Each row has a name. Each piece below is followed by the name of the row it came from, unless a question asks for something else. Each question is about the rows just above it.

Columns, left to right: F R T X L W J A B V
Q663: [ 59 137 143 123 126 125 118  93 126 105]
Q576: [ 79 211 140 136 125 126 158 121 127 118]
Q946: [ 59 137 143 123 126 125 118  93 157 118]
asked: [ 79 211 140 136 125 126 158 121 127 118]	Q576
Which column holds this, read top down? [59 79]	F
[126 127] is in which column, read top down?	B

Columns, left to right: K G C N Q S
Q403: [152  99 163 186 154  48]
Q827: [140 106 163 178 169  52]
Q308: [199  86 152 206 144  55]
Q5: [162 105 178 139 178 152]
Q502: [153  78 138 213 138  46]
Q743: [153  78 138 213 181  46]
Q186: [133  77 179 177 152  50]
Q725: [165 106 163 153 169  52]
The one value in Q403 and Q186:	[152]
Which value is in both Q827 and Q403?	[163]
Which column holds this, read top down? [ 86 105]	G
Shared by Q403 and Q5:	[152]
[163 163 152 178 138 138] is in which column, read top down?	C

Columns, left to right: pagep Zasi dup nenem fir siv keta Sebo rufed Fil
Q69: [113 146 124 123 142 119 141 143 195 122]
Q608: [121 143 113 153 133 130 144 156 135 140]
Q124: [121 142 119 146 133 124 144 158 137 137]
Q940: [123 149 164 113 129 100 131 178 147  96]
Q259: [120 117 146 133 160 137 132 135 151 118]
Q718: [121 142 119 146 133 124 144 158 137  78]
Which value is in both Q608 and Q940?	[113]
Which column holds this, read top down? [164 146]	dup
[141 144 144] is in which column, read top down?	keta
asked: [121 142 119 146 133 124 144 158 137 137]	Q124
Which column holds [113 119 164 146 119] top down?	dup

Columns, left to right: U Y D M E Z H P
Q360: [120 135 134 133 136 120 112 115]
Q370: [122 126 125 127 127 123 119 120]
Q31: [120 120 122 119 121 120  82  66]
Q750: [46 71 78 41 82 43 78 63]
Q164: [136 117 117 117 119 117 115 116]
Q19: [119 120 120 120 121 122 122 120]
Which column holds [115 120] top down?	P
Which value is in both Q31 and Q360?	[120]
asked: [119 120 120 120 121 122]	Q19
[121  82 119 121] is in which column, read top down?	E
Which column holds [120  66  63 116] top down?	P
Which column holds [123 120  43] top down?	Z

Columns, left to right: zekap leg Nopa rir gek Mozep
Q699: [179 142 136 150 131 204]
Q438: [ 76 113 127 162 123  41]
Q24: [113  76 136 150 128 118]
Which column holds [204  41] top down?	Mozep
asked: [ 76 136 150]	Q24
asked: [ 76 113]	Q438

Columns, left to right: nabu vumo guti mar
Q275: [137 128 155 132]
Q550: [121 128 154 145]
Q575: [137 146 133 132]
Q61: [123 167 216 163]
Q450: [150 128 156 148]
Q143: [142 137 165 144]
Q156: [137 155 128 138]
Which column holds [132 145 132] top down?	mar
[155 154 133 216 156 165] is in which column, read top down?	guti
Which column holds [121 137 123 150] top down?	nabu
Which column holds this, read top down? [145 132 163 148]	mar
Where do [123 167] appear?	Q61
Shared by Q156 and Q550:	[128]
asked: [137 128 155]	Q275

Columns, left to right: rupo tutad Vef mak miriv
Q897: [123 128 132 121  84]
Q535: [140  50 146  88  44]
Q753: [123  83 113 121  83]
Which column holds [123 140] top down?	rupo
asked: [123 128]	Q897
asked: [123 128 132 121  84]	Q897
[84 44] is in which column, read top down?	miriv

Columns, left to right: tuzub buve zegul rep tanid tet sul pom bab
Q646: [109 127 146 118 120 149  83  69 150]
Q445: [ 54 103 137 139 104 150  80  65 137]
Q255: [107 163 108 144 174 117 125 104 102]
Q597: [102 170 130 120 104 155 106  63 103]
Q342: [120 111 137 138 106  49 185 163 151]
Q129: [128 140 135 137 171 144 122 176 116]
Q622: [ 56 167 102 135 150 166  74  81 103]
Which value is in both Q129 and Q445?	[137]
Which value is in both Q129 and Q622?	[135]
Which value is in both Q622 and Q129?	[135]
Which column holds this, read top down? [107 102 120 128]	tuzub
Where do [ 54 103 137 139 104 150  80  65 137] appear?	Q445
[ 63 163 176  81] is in which column, read top down?	pom
Shared by Q646 and Q622:	[150]

Columns, left to right: Gugu Gorab Vudub fubuz Sope dolov reb sivok Rike
Q900: [141 128 136  92  42 121 144 144 176]
Q680: [113 153 137 152 104  89  80 130 122]
Q8: [129 155 145 166  98  56 136 112 172]
Q492: [153 137 152 129  87  86 119 132 168]
Q399: [124 149 134 139 150  53 133 130 135]
Q609: [113 142 128 136  92  42 121 144 139]
Q702: [165 150 159 129  62  50 127 138 165]
Q451: [149 160 138  87  52  61  93 201  94]
Shared by Q702 and Q399:	[150]
Which value is in both Q702 and Q492?	[129]
asked: [153 137 152 104  89]	Q680
asked: [142 128 136  92  42 121 144]	Q609
[150  53] is in which row?	Q399

Columns, left to right: figer viz Gerum ruk vupar dukif letil mari
Q756: [121 113 145 120 185  78 106 153]
Q650: [148 111 141 164 119 140 135 133]
Q896: [142  89 174 158 114  64 108 176]
Q551: [142  89 174 158 197  64 108 176]
Q833: [170  98 171 185 122 123 133 161]
Q844: [143 116 149 142 129 116 126 143]
Q508: [139 136 123 152  85 162 145 118]
Q347: [108 145 103  99 127 134 123 153]
Which column holds [119 114 197 122] top down?	vupar
Shared by Q551 and Q844:	[142]

Columns, left to right: Soz voke vuvu zemoz Fidem noze
Q972: [122 126 128 121 123 153]
Q647: [150  82 175 125 123 191]
Q567: [107 160  94 125 127 104]
Q245: [ 78 181  66 112 123 191]
Q521: [ 90 168  82 116 121 159]
Q440: [ 84 162  83 109 115 161]
Q990: [123 136 120 127 128 160]
Q752: [ 89 139 104 103 110 209]
[191 104 191 159 161 160] is in which column, read top down?	noze
The one value in Q972 and Q647:	[123]
asked: [ 82 175 125 123 191]	Q647
Where do [115 161] appear?	Q440
[181 168 162] is in which column, read top down?	voke
asked: [150  82 175 125 123 191]	Q647

Columns, left to right: vemi ruso Kupo zovu vos zefo miz
Q939: [115 120 182 180 115 196 167]
Q209: [ 93 105  94 185 130 179 168]
Q65: [184 176 154 112  87 189 111]
Q850: [133  91 202 129  97 145  80]
Q441: [171 170 131  59 108 120  72]
Q214: [187 179 145  91  90 169  94]
Q979: [175 166 164 133  88 202 129]
Q798: [171 170 131  59 103 120  72]
Q684: [154 159 127  50 120  96  70]
Q674: [158 153 173 153  94 208 147]
Which column holds this, read top down? [115  93 184 133]	vemi
Shared by Q674 and Q209:	[94]
[ 97 108] is in which column, read top down?	vos
Which row holds [133  88 202 129]?	Q979

Columns, left to right: pivu Bago vopi Penok Vop pili gero
Q721: [133 109 109 132 113 121 118]
Q617: [106 123  82 140 130 133  76]
Q140: [122  96 131 148  53 126 118]
Q476: [110 124  81 128 126 144  77]
Q215: [106 123  82 111 145 130 146]
The row with [106 123  82 140 130 133  76] is	Q617
Which column holds [ 53 126] top down?	Vop
Which row holds [ 82 140 130 133]?	Q617
Which column holds this, read top down? [123  96 124]	Bago

Columns, left to right: Guzel nufu vukif nozul teg Busad bera
Q842: [102 134 132 164 127 128  96]
Q301: [136 125 120 139 146 130 129]
Q997: [157 178 127 153  98 162 164]
Q599: [ 97 118 127 127 105 107 144]
Q880: [127 160  50 129 137 137 103]
Q479: [145 147  89 125  95 173 137]
Q615: [127 118 127  97 107 105 138]
Q524: [176 119 161 149 175 147 129]
Q596: [102 134 132 135 127 128  96]
asked: [125 120]	Q301
Where do [176 119 161] appear?	Q524
asked: [ 89 125  95 173 137]	Q479
Which value is in both Q479 and Q880?	[137]
Which column holds [136 157  97 127 145 127] top down?	Guzel
[ 97 118 127 127 105 107] is in which row?	Q599
The one value in Q301 and Q880:	[129]

Columns, left to right: Vola ralag Dus kup tafe togit sezu folas sos
Q552: [127 147 112 108 115 136 100 114 133]
Q890: [ 98 166 161 134 114 114 145  98 145]
Q289: [115 142 134  77 113 130 120 140 124]
Q818: [148 126 104 162 118 149 151 149 137]
Q312: [133 159  49 199  40 125 182 139  65]
Q830: [219  53  93  74 208 146  67 136 125]
Q220: [153 179  50 179  43 138 194 132  78]
Q978: [100 165 155 138 122 103 168  66 156]
Q888: [126  73 109  88 188 142  61 151 155]
Q494: [ 96 133 121 150  98 103 124 156 138]
Q583: [167 118  95 100 162 116  96 127 149]
Q213: [125 168  84 161  92 135 157 129  99]
Shared by Q552 and Q830:	[136]
Which row holds [148 126 104]?	Q818
[ 53 179 165  73 133 118 168] is in which column, read top down?	ralag
The one value in Q978 and Q583:	[100]
Which column holds [155 109 121  95] top down?	Dus
Which column holds [ 88 150 100] top down?	kup
Where do [ 88 188] appear?	Q888

Columns, left to right: Kinib pimeg Pedi vezus vizo bidud Soper ziruv Vob
Q27: [167 161  90  79 143 132 189 116 158]
Q958: [107  93 126 131 140 171  54 114 175]
Q760: [ 67 164  89  96 144  99  91 108 158]
Q767: [ 67 164  89  96 144  99  91 108 100]
Q260: [184 110 152  65 144 147 142 144 178]
Q489: [128 156  56 204 117 144 128 100 128]
[ 93 164] is in which column, read top down?	pimeg
Where do [ 67 164  89  96 144  99  91 108 158] appear?	Q760

Columns, left to right: mava seni domor nolo
Q560: [173 204 195 106]
Q252: [211 204 196 196]
Q894: [197 195 205 197]
Where do [195 205] appear?	Q894
The one value in Q894 and Q560:	[195]
The one value in Q560 and Q894:	[195]
The row with [173 204] is	Q560
Shared by Q252 and Q560:	[204]
asked: [173 204 195]	Q560

Columns, left to right: kisab ribof zike fem Zet futu
Q518: [ 65 118 101 146 126  80]
Q584: [124 138 113 118 126 145]
Q976: [126 146 112 119 122 133]
Q40: [ 46 113 124 138 145 113]
Q696: [ 65 113 118 156 158  63]
Q661: [148 119 112 124 124 125]
Q788: [137 119 112 124 112 121]
Which column holds this, read top down? [ 46  65 148]	kisab
The one value in Q696 and Q40:	[113]
Which value is in both Q661 and Q40?	[124]
Shared by Q40 and Q788:	[124]

Columns, left to right: Mune kol Dibu sel Ropap pive
Q898: [ 53 152 211 193  50  85]
Q452: [ 62 141 125 129  52 164]
Q626: [154 116 153 137 164  61]
Q895: [164 124 134 131  51 104]
Q959: [116 153 137 164  61 170]
Q364: [182 103  50  85 185 137]
Q812: [165 128 161 145 103  98]
The row with [ 53 152 211 193  50  85] is	Q898
The row with [164  61 170] is	Q959
The one value in Q626 and Q364:	[137]
The one value in Q626 and Q452:	[164]
Which row holds [154 116 153 137 164  61]?	Q626
The one value in Q895 and Q626:	[164]

